500 stands for zero in the data rows.
Here are some numbered points:
array([563, 513, 556, 595, 478, 718, 659, 602, 537, 593, 647, 680, 500, 577, 547, 551, 687, 663,
       663, 440, 665, 519, 483, 535]) 0
array([456, 487, 520, 394, 428, 171, 356, 433, 555, 520, 254, 576, 635, 487, 551, 504, 510, 549,
       439, 468, 603, 550, 571, 481]) 1
array([732, 760, 645, 618, 790, 810, 742, 737, 631, 722, 577, 447, 598, 495, 610, 661, 691, 514,
       769, 540, 444, 608, 636, 652]) 2
array([363, 423, 342, 369, 348, 282, 287, 401, 486, 467, 382, 472, 482, 408, 465, 373, 274, 448,
       253, 680, 657, 428, 507, 448]) 3
array([434, 486, 519, 377, 471, 258, 320, 349, 415, 639, 343, 586, 590, 620, 551, 468, 329, 575,
       448, 586, 494, 341, 449, 424]) 4
array([586, 584, 621, 570, 565, 472, 439, 382, 539, 589, 566, 623, 712, 654, 657, 674, 478, 586,
       513, 600, 490, 631, 596, 571]) 5
array([557, 460, 541, 588, 339, 495, 463, 379, 473, 350, 623, 491, 461, 653, 577, 492, 556, 621,
       479, 647, 614, 519, 503, 547]) 6
array([572, 557, 521, 647, 505, 402, 391, 478, 632, 561, 556, 702, 755, 656, 628, 645, 473, 667,
       422, 729, 768, 717, 585, 645]) 7
array([403, 415, 400, 511, 447, 371, 301, 470, 544, 445, 423, 598, 520, 466, 457, 481, 258, 569,
       323, 640, 611, 531, 534, 565]) 8
array([660, 507, 442, 547, 468, 650, 675, 464, 313, 437, 544, 250, 324, 443, 417, 474, 611, 373,
       619, 318, 254, 444, 426, 460]) 9
array([366, 357, 307, 434, 358, 483, 374, 503, 508, 353, 506, 611, 402, 434, 398, 411, 493, 518,
       367, 318, 660, 389, 459, 495]) 10
array([715, 636, 700, 633, 619, 586, 642, 519, 665, 630, 666, 720, 634, 746, 719, 656, 812, 658,
       698, 526, 551, 583, 553, 622]) 11
array([678, 573, 653, 686, 548, 701, 643, 446, 457, 541, 683, 489, 576, 571, 588, 621, 663, 425,
       758, 441, 303, 550, 499, 505]) 12
array([437, 487, 458, 550, 578, 649, 546, 584, 449, 495, 554, 258, 402, 343, 348, 474, 448, 252,
       500, 271, 294, 439, 396, 522]) 13
array([414, 571, 427, 511, 524, 491, 498, 669, 762, 427, 441, 603, 490, 387, 503, 574, 601, 572,
       330, 474, 793, 661, 574, 780]) 14
array([373, 353, 439, 502, 413, 269, 379, 366, 473, 390, 353, 615, 513, 498, 561, 470, 606, 497,
       349, 357, 546, 471, 397, 453]) 15
array([803, 627, 681, 810, 517, 842, 669, 517, 419, 570, 811, 530, 561, 692, 617, 720, 641, 579,
       755, 540, 407, 622, 498, 543]) 16
array([604, 675, 655, 577, 795, 741, 707, 821, 595, 726, 530, 545, 639, 509, 485, 666, 533, 459,
       680, 454, 541, 620, 678, 603]) 17
Which point above is nearest to each new point by angle? Its number follows each.
array([486, 329, 434, 631, 280, 477, 356, 315, 458, 286, 424, 515, 426, 517, 558, 491, 531, 528,
       381, 401, 462, 467, 379, 499]) 15
array([394, 448, 431, 314, 461, 530, 560, 573, 418, 495, 443, 350, 284, 318, 328, 388, 414, 295,
       476, 375, 339, 361, 405, 338]) 13
array([346, 457, 358, 368, 340, 365, 330, 391, 381, 347, 434, 492, 380, 504, 469, 293, 369, 508,
       344, 691, 680, 382, 422, 460]) 3
array([524, 476, 603, 419, 568, 567, 557, 400, 412, 574, 541, 440, 558, 498, 537, 540, 485, 540,
       607, 440, 329, 504, 502, 379]) 12
array([541, 427, 515, 513, 357, 538, 437, 356, 419, 470, 651, 580, 546, 700, 618, 480, 507, 617,
       511, 574, 546, 449, 475, 446]) 6
array([668, 527, 626, 584, 477, 664, 617, 493, 430, 628, 761, 570, 581, 747, 661, 591, 513, 632,
       729, 679, 471, 482, 566, 440]) 16
array([518, 522, 606, 651, 603, 498, 445, 454, 600, 518, 512, 651, 704, 478, 569, 674, 552, 578,
       502, 396, 484, 663, 571, 673]) 5
array([580, 493, 475, 411, 433, 672, 652, 524, 357, 431, 610, 367, 353, 549, 522, 384, 550, 503,
       618, 532, 370, 384, 429, 370]) 9
array([413, 560, 557, 384, 705, 334, 489, 574, 516, 630, 293, 505, 550, 456, 441, 539, 449, 451,
       475, 492, 415, 618, 590, 420]) 1
array([282, 432, 309, 236, 407, 224, 395, 508, 537, 357, 198, 363, 309, 297, 392, 272, 396, 430,
       302, 502, 506, 387, 452, 402]) 3
